In the rows, 128 means zero.
which system made each run:
run 1, D (8 x 20):
[[116 190 126 142 133 136 123 126  68 142 115 120 132  83  76 109  82 125
  122  87]
 [111 155 166 110  74 136 125 112  93 157 128 193 149  84 147 136 133 131
   80 144]
 [ 84 120 182 145 136 136 113 128 165 110 132 168 141 162 189 176 151 152
  127 110]
 [121 148 158 137 185 159 117 156 172 125 155  81  96 143 112 146 100 169
  149  73]
 [174 129 133  91  81 162 124 127 111 145 160  84  99  84  79 123 114 156
   97 108]
 [122  82 136 116  43 128 113  85 114 108 103 128 160 116 124 149 170 112
   96 101]
 [ 65 124 132 168 167 109 119 114 142 124  77 128 158 128 122 170 156 102
  140  66]
 [120 186 112 152 191 149 116 153 102 171 130 142 106  92  96 171 107 144
  116 115]]
run 2, D (8 x 20):
[[133 194 145 128  71 156 108 118  99 141  99 143 149  87  96 106  90 112
   95 115]
 [ 75 121 175  93 107 137 124 103 153 153 116 184 159 110 161 155 162 124
   94 134]
 [102 110 151 157 186 133 117 145 156 121 153 129 108 154 156 197 152 172
  139  92]
 [159 160 126 140 141 175 101 144 115 112 154  78  97 132  83 137  79 166
  131  88]
 [133 125 148  73  54 157 119  90 103 133 129 115 142  89  90 102 116 125
   93 113]
 [ 75  84 155 131 100  94 137  96 123 127 107 149 161 111 152 160 185 116
  112  87]
 [103 159 131 202 185 122 116 156 134 132 108 128 122 130 127 185 135 135
  140  74]
 [150 198 127 123 142 192  95 145 119 152 134 135 111 105  90 146  77 148
  105 135]]
run 3, K (8 x 20):
[[158 138  87 135 135 178  91 135 183 142  89 102 123 130  82 180 144 109
  109 131]
 [116 106  64 101 191 126 137 119 128 168 107 110 124 102  77 142 151 101
  134 145]
 [103 143 109 150 180  98 147 130  55 151 134 115 119  82  90 135 118 135
  137  82]
 [ 72 165 152 158 123 132 108 103  90 101  92 133 165 119 108 128  99 115
  130  56]
 [ 61 128 154  93 116 142 112  77 107 115 108 190 181 134 147 120 121 111
  114 142]
 [122 150 152 113 125 143 123 129  91 150 163 208 127 119 173 150 124 159
   99 180]
 [166 194 148 145 117 183  96 164 160 148 137 150 107 123 132 162 104 153
   99 148]
 [146 131 108  86 142 193  98 127 199 152 110 101 119 122  84 154 133 121
  108 145]]
run 4, R (8 x 20):
[[ 91 107 121 143 135 140  93  86  68  69 129 166 159 178 146 152 113 141
  137 125]
 [100 119 106  69 143 120 145  99  95 155 127 175 152 108 129  89 127 103
  121 195]
 [202 159 118 126  91 124 151 169 123 171 155 134  94  92 130 113 129 138
  103 178]
 [172 146 135 192  79 123 111 154 169  84 103 122 131 175 162 131 125 119
  137 127]
 [ 80  85 145 107 152 107 143 112 200 108 107 112 152 163 148 100 149 101
  163 116]
 [123  88 114  91 194 118 157 138 133 165 174  89  86 102 106 143 151 161
  139 117]
 [163 131  78 173 141 144 101 130  56 102 139 105 109 136  91 166 110 151
  130 108]
 [105 130 114 128  85 119 117  82  73  89  88 140 176 135 112  84 105  87
  132 121]]
run 5, G (8 x 20):
[[ 96 152 136 102 204 142 139 136 151 145 140  84 111 115  86  98  90 137
  157  90]
 [109 115 198  99 113 131 141 122 120 111 188 108 112 125 144 110 109 182
  133  78]
 [ 91  73 139 126 121  82 146  96  75  95 149 164 151 154 178 124 150 138
  142 134]
 [123 141  96 118 165  92 156 135 105 146 127 174 136 131 151  80 115 103
  146 206]
 [192 173 138 141  92 114 154 178 156 152 141 120 101 111 141  80 112 125
  126 164]
 [170  98 128 164  66 103 134 142 182 102 104  83 127 147 140 130 166 110
  132 102]
 [119  70  74 109 168 130 123 110 173 118  99  83 133 153  96 139 160  98
  151 130]
 [140 122 104  88 189 154 133 133 118 147 167  78  91 110  74 119 101 156
  143 120]]
run 6, B (8 x 20):
[[135 112 180 152  62 105 134 135 128 115 148 158 131 134 191 153 162 152
  107 117]
 [123 177 126 129 118 141 114 131 145 147  94 200 156 132 155 116 115  95
  108 200]
 [155 147 118  63 149 180 125 137 166 157 151  99 103 114  87  97  92 138
  124 162]
 [184  90 117 152 128 129 129 160 170 121 155  72  84 145 127 168 160 159
  135 107]
 [114 127  82 193 163  97 123 137 133 127  71 140 146 141 129 170 164  86
  141 124]
 [ 82 154 108 112 172 124 131 105  80 143 106 119 146  93  73  97  96 106
  139 100]
 [130 101 161 119  96 117 139 114  78  89 180  91 115 129 125 103 106 172
  139  73]
 [110  98 160 151  81 102 124 112 130  86 122 172 159 168 196 137 157 124
  128 137]]
run 7, H (8 x 20):
[[124  58  81 111 123  96 143  92  96  91 120  86 142 151 106  95 141 104
  157 122]
 [132  91  60 130 182 105 136 122  73 148 136 148 119 123 120 162 157 128
  131 172]
 [161 151  85 209 168 123 110 168 128 124 113 126 108 148 127 182 134 132
  139 126]
 [162 119 107 161 110 136 106 133 179  73 100 115 137 198 150 117 118 106
  154 157]
 [167  81 111  79 117 138 136 132 169 132 159 136 113 157 157 115 148 134
  127 210]
 [192 125 122 127 128 110 163 176 143 169 174  94  74  97 128 126 145 157
  124 145]
 [169 133 102 149 109 100 151 147 142 124 106  54 116 114  88  78 119  99
  150  98]
 [121  69  71  91 134 121 131  93 133 124  96  91 147 130  84 114 155  83
  139 139]]
run 8, Y (8 x 20):
[[ 96 160 153 153 157 133 126 140 124 162 117 112 120  79  96 173 135 143
  113  48]
 [ 47 143 154 122 169 158  98  92 112 121 109 159 160 124 119 163 115 133
  123  84]
 [ 94 130 158  81 126 162 112  98  79 141 166 187 137 111 143 153 123 165
   94 147]
 [147 177 164 132  64 142 121 129  74 147 146 154 125  80 123 129 106 151
   86 116]
 [114 194 163 144  81 150 109 130 155 147  76 152 158  98 120 125 115  98
   98 110]
 [106 151 153 117 141 161 110 137 192 172 108 167 134 111 143 183 159 125
   94 143]
 [131 145 126 151 162 156 108 149 118 164 146 141 101  99 114 214 149 169
   97 105]
 [ 98 167 109 146 155 161  92 110  70 132 105 138 140 100  78 170 104 130
  110  89]]
run 9, Y (8 x 20):
[[184 173 144 122  99 133 145 165 106 166 171 128  91  82 122 112 105 160
  104 145]
 [132 169 143 154  89 147 110 132 172 124  75  87 144 112  88 120 116  97
  120  67]
 [ 80 104 129 122 152 141 108 108 184 132  89 165 158 150 151 178 173 106
  120 139]
 [139 121 112 135 177 128 133 148  88 159 180 159  91 116 145 185 146 178
  116 157]
 [136 174 113 143 134 145 118 129  65 125 130  98 118  97  69 112  77 138
  127  87]
 [ 76 120 140  80 100 141 119  78 139 124  81 134 180 116 106  98 128  81
  118 114]
 [110  98 165 108 107  97 155 128 137 160 151 177 131 109 186 149 182 142
  104 152]
 [150 189 160 188 139 119 135 180 114 139 157 135  94 115 148 140 103 167
  128 102]]
run 10, H (8 x 20):
[[149 175 143 108  90 188  96 135 198 149  97 134 135 116 110 132 116 110
   96 146]
 [124  97 185  92  68 128 141 120 191 139 131 109 132 107 144 130 170 130
  105  96]
 [ 89 109 174  97 138  73 185 127 126 148 155 115 128  93 143  78 138 132
  146  97]
 [ 83 150 121 108 197 127 139 118  86 144 137 107 126  99  80 102  88 134
  150  92]
 [106 127 102 143 134 163  84  91  66  97 112 120 144 131  80 173 113 136
  117  81]
 [111 119 124 167  91 118 102 101  76  97 106 188 163 149 161 172 149 122
  108 137]
 [111 172 148 151 149 122 127 151 149 143 119 205 139 145 189 136 126 122
  124 183]
 [136 181 175 118 144 179 111 159 205 136 144 129 111 146 141 121  92 149
  128 140]]
run 11, R (8 x 20):
[[127 164 171 122  61 163 107 122 174 135  91 112 147 102 104 126 122 110
   97  82]
 [ 78 133 194 134 119 131 126 127 168 146 120 149 141 108 155 172 161 141
  107  75]
 [ 78 162 137 135 210 160 107 137 154 162 117 161 127 121 125 186 130 142
  121 117]
 [127 158 104 100 148 202  80 114 141 145 105 125 133 112  69 163 109 124
  100 132]
 [132 128 135 118  55 157  99 102 123 143  95 130 149  87  96 166 155 114
   77 101]
 [ 91 163 160 165 110 104 134 135 135 163  85 167 153  85 143 160 161 106
  101  95]
 [ 91 202 163 141 178 152 120 155 183 165 103 142 130 110 123 133 103 120
  128 108]
 [117 151 160  96 132 205  87 121 183 131 132 109 122 127  98 160 107 151
  106  98]]
run 12, G (8 x 20):
[[154 161 125 179 147  91 153 186 159 168 123 156 108 118 168 145 154 122
  128 160]
 [166 153 128 173 129 145 108 163 207  99 107 108 120 184 149 132 114 121
  149 137]
 [162  85 103  91 100 180  91 103 173  91 123  87 129 170 101 134 127 124
  125 141]
 [146  86  73  99 127 145 116  98  71 132 138  95 118 102  67 154 143 137
  111 119]
 [ 93 157 121 147 157 107 141 122  60 143 117 113 134  80  82 121 106 125
  133  68]
 [ 59 164 200 118 139 113 148 124 144 141 123 142 149 104 143  98 111 127
  132  77]
 [ 93 105 181 103 136 116 142 128 164 137 160 174 130 142 197 146 159 155
  123 145]
 [153 112 103 154 152 118 123 147 113 112 154 174 116 175 181 154 136 148
  137 198]]
run 13, K (8 x 20):
[[125 167  79 139 199 118 137 151 144 156  95 131 128 125 104 100 107  89
  153 170]
 [115 149 142  91 132 120 157 125  98 164 145  95 116  64  80  82 104 131
  125  90]
 [ 81 104 170 136 115 134 111  99 110 106 132 118 142 120 123 177 146 153
  117  41]
 [ 84 121 115 147 162 141  95 101 117  86 104 179 165 187 160 153 120 120
  142 153]
 [151 169 110 105 120 135 132 130  85 142 141 180 132 121 137  82  89 122
  118 210]
 [168 162 162 124  66 148 129 150 135 171 141 125 109  70 115 143 136 147
   81 115]
 [109 116 138 132 153 160 104 132 212 143 102 114 128 135 122 194 170 125
  117 100]
 [105 110  80 102 228 139 127 124 135 132 135 128 119 155 112 132 119 126
  161 167]]
run 14, M (8 x 20):
[[ 98 110 131  98 127 136 128 117 192 170  89 148 149 104 126 161 183  97
  100 140]
 [125 123 102 194 168  81 139 156 119 143 116 163 123 133 164 183 172 124
  134 139]
 [160 181  89 169 172 127 126 160  75 128 141 131 105 132 112 115  76 138
  148 151]
 [166 162 139  80  78 177 112 121 108 136 154 138 119 107 106  96  86 145
   96 166]
 [132  99 180 117  32 123 128 108 137 105 136 140 146 130 164 126 155 134
  103 112]
 [ 88 109 159 165 137  80 148 127 149  85 114 106 146 164 159 102 131 118
  172  72]
 [ 93 136 120  98 220 147 130 132 177 133 130  97 117 148 100 106  99 126
  167 124]
 [139  97  92  81 156 180 101 116 152 156 135 133 115 125 104 188 157 142
  101 166]]
run 15, M (8 x 20):
[[107 116 167 131 166  88 172 160 159 169 161 122 100 100 156 146 166 155
  136  98]
 [160 157  99 184 162 160  94 158 164 111 106  93 109 160 103 172 113 131
  140 106]
 [122 142  86 101 132 161  98  97 103 118 102 176 160 147 116 113 101  96
  119 199]
 [126  97 152  93 105  97 162 123  74 156 182 162 116  91 160 126 154 159
  106 149]
 [158 133 149 181  95 109 134 152 122 107 138  70 106 121 116 137 125 151
  135  47]
 [106 168 128 125 127 156 106 115 173 107  71 114 163 150 101  82  86  80
  145 119]
 [ 88 110 149  70 161 131 142 118 168 163 142 178 138 126 166 128 153 128
  120 181]
 [150  90 118 168 151 111 130 149 112 122 171 117  91 140 151 198 164 178
  128 110]]
run 16, B (8 x 20):
[[117 135 150  94 129 194  82 101 128  92 155 158 136 173 141 140  86 161
  119 154]
 [144  82 122  80 105 173 103 108 151 141 146 144 121 127 129 186 171 148
   87 160]
 [175 142 100 141  83 132 124 147 142 175  99 130 122  80 105 167 172 108
   84 143]
 [178 175  84 165 106 133 119 150 132 126  86  91 126 119  80  98  99  90
  132 128]
 [126 116 116 138 143 143 113 118 161  79 106  61 133 170  93 103 100 115
  167  79]
 [ 64 101 160 143 152 135 108 103 145 100 115 116 148 146 130 175 147 138
  138  49]
 [ 80 151 150 144 123 142 103 104  62 133 122 184 152 103 131 180 129 144
   97 101]
 [149 134 122  94  66 155 108  95  56 116 144 160 141 114 118 112 103 137
   94 163]]

runs to name:
run 17 (2 x 20):
[[ 93  88 145 135 162 110 130 109  74  91 174 151 127 163 170 148 128 173
  148 114]
 [141 177 119 158 150 130 120 143  56 111 158 171 119 145 145 113  73 153
  137 163]]
 | H
run 18 (2 x 20):
[[167 153  94 176 106  90 144 158 159 135  77 131 139 134 138  99 140  74
  139 164]
 [134 125 102 121 193 118 151 162 210 164 115 101 108 134 121 120 147 108
  154 152]]
 | Y
run 19 (2 x 20):
[[ 99 111 165  75 100 130 146 107 136 171 135 114 131  63 103 132 158 133
   95  85]
 [ 78 107 148 154 182 131 112 122 132 120 140 153 128 145 155 204 157 162
  131  91]]
 | K
run 20 (2 x 20):
[[117 133 129 127 173 171  93 126  96 119 169 175 113 156 146 186 113 180
  116 152]
 [135 125  74 105 123 169  89  97 111 122  98 169 153 147 111 145 124 100
  106 195]]
 | R
run 21 (2 x 20):
[[179 157 155 119 104 154 134 166 170 156 158  80  86  94 104 125 119 156
  112 103]
 [119 115 152 179 105 144  92 120 138  75 119 123 138 171 147 186 139 149
  128  71]]
 | R
run 22 (2 x 20):
[[133 136 106 165 190 140 109 154 118 138 151 166 105 149 152 199 137 167
  126 157]
 [139 138  67 119 144 168  90 109 141 111  80 125 151 155  87 125 106  86
  131 168]]
 | R
run 23 (2 x 20):
[[105 113 165 117  73 131 113  92  63 108 151 180 150 123 158 150 133 155
   98 121]
 [144 196 156 150  81 129 124 143  92 139 128 186 138 110 157 110  95 130
  102 158]]
 | Y
run 24 (2 x 20):
[[170 177 120 176  97 149  99 142 119  78 114 122 131 169 127  98  69 123
  143 135]
 [141 110 127  85  45 152 113  90 149 116  90 113 159 121 103 100 137  90
  104 133]]
 | G
run 25 (2 x 20):
[[101 151  99 135 130 119 123  98  41 128 102 133 152  91  79 115 102 108
  123 101]
 [133 104 151 105  63 123 131  94  81  81 152  97 138 133 118  76 101 139
  134  94]]
 | B
run 26 (2 x 20):
[[164 100  70 153  97 133 101 108  77  81 118 146 143 174 133 143 129 118
  126 171]
 [171 137  70 123 119 102 150 139 103 150 115 140 127 114 116  83 124  92
  130 205]]
 | Y
run 27 (2 x 20):
[[170 162 116 101 134 159 128 150  97 180 167 134  93  79  98 144 113 160
   96 159]
 [142  90 137 107  54 156  97  89 107  82 140 156 150 160 153 142 136 142
  104 154]]
 | D
run 28 (2 x 20):
[[143  94  74 150 132 101 135 134 147 157  83 119 131 108 111 174 196  89
  117 135]
 [ 99 128  92 156 216  82 157 148 105 163 123 130 117 107 121 147 148 121
  151 124]]
 | Y
run 29 (2 x 20):
[[146 152 100 133 144  77 175 152  88 162 129 112 114  82 106  74 116 108
  143 141]
 [132 152 173 153 108  85 169 163 178 139 122  90 120 110 141  78 126 117
  148  82]]
 | G
run 30 (2 x 20):
[[ 90 161 115 144 219 120 132 141  97 151 137 184 129 131 147 142 109 136
  144 162]
 [131  94 101  78 168 120 151 117  64 143 188 128 104 112 113 112 121 159
  134 161]]
 | B
run 31 (2 x 20):
[[142 164 111 161 134 155  94 134 111 118 119 199 139 160 160 165 117 133
  111 188]
 [134 132 140 129 114 118 133 119  41 103 179 171 125 139 161 112  97 167
  128 154]]
 | M
run 32 (2 x 20):
[[180 178  81 161 103 142 116 151 126 156  87 111 122  94  80 132 120  95
  107 137]
 [131 103 111 136  91 130 116 116 197 127  63 107 154 133 114 148 175  80
  117 113]]
 | H
run 33 (2 x 20):
[[141  99 111 117 132 103 146 117  77  81 168 118 123 169 144  70  93 143
  166 154]
 [143  91 138  60 111 139 147 114 137 127 166  62 107 111  92  83 117 144
  135 109]]
 | M
run 34 (2 x 20):
[[ 95 118 137  58 163 135 146 118 162 172 142 170 135 117 149 111 143 122
  120 189]
 [134 151 162 133 163 146 133 162 148 159 170  99  84  99 115 165 125 181
  120  78]]
 | H
run 35 (2 x 20):
[[ 97 129 119  74 204 183 107 114 161 144 139 112 117 133  88 145 109 143
  133 129]
 [154 103  97 103  96 173  94 102  86 136 136 115 119 101  78 181 144 147
   85 118]]
 | R
run 36 (2 x 20):
[[124 108 114  65 176 161 128 111  96 134 180 102 104 119  89 114  95 164
  137 136]
 [151 115 107 156  98 146  99 109  50  98 139 107 121 122  95 175 125 155
  112  87]]
 | K
run 37 (2 x 20):
[[143 124 116 129 102 144 105 102  57  70 153 143 137 170 136 102  80 147
  138 152]
 [136 132 109 105  63 111 138  98  74 132 105 151 160  98 114  76 120  89
  110 163]]
 | G
run 38 (2 x 20):
[[183 100  89 156  86 120 123 123  75  84 139  76 114 143  99 122 119 138
  138 107]
 [145 103  97 167  66  86 131 113 120 104  71 114 160 129 123 121 163  75
  126 114]]
 | K
run 39 (2 x 20):
[[140 174  86 142 126 129 123 138 149 163  65 150 151 107 104 113 127  66
  114 171]
 [116 112 131 117 143 158 107 132 221 146  96 113 133 133 119 179 172 113
  115 117]]
 | H
run 40 (2 x 20):
[[159 123 134 178 134  80 162 176 116 153 161 112  88 102 148 158 162 160
  128 100]
 [120 159 139 173 147 130 116 146 191  97  88  85 136 163 120 110 103 107
  163  77]]
 | K
run 41 (2 x 20):
[[107 143 144 134 177 109 149 161 199 168 120 163 125 133 175 138 154 116
  137 165]
 [179 138 128 146 145 155 112 170 182 114 159 121  92 177 158 152 119 162
  139 166]]
 | G
run 42 (2 x 20):
[[ 82 131 137 145 159 156  98 116 150 143  95 122 138 112 101 202 156 129
  112  66]
 [ 67 135  96 114 215 150 105 103 114 125 108 160 151 150 113 143 108 117
  145 147]]
 | K
run 43 (2 x 20):
[[107 142  95 193 135  92 123 125 120 111  60 157 168 148 141 134 140  75
  143 130]
 [ 96 167 146 103 140  95 166 132 129 163 115 162 148  97 140  57 109  96
  135 161]]
 | K
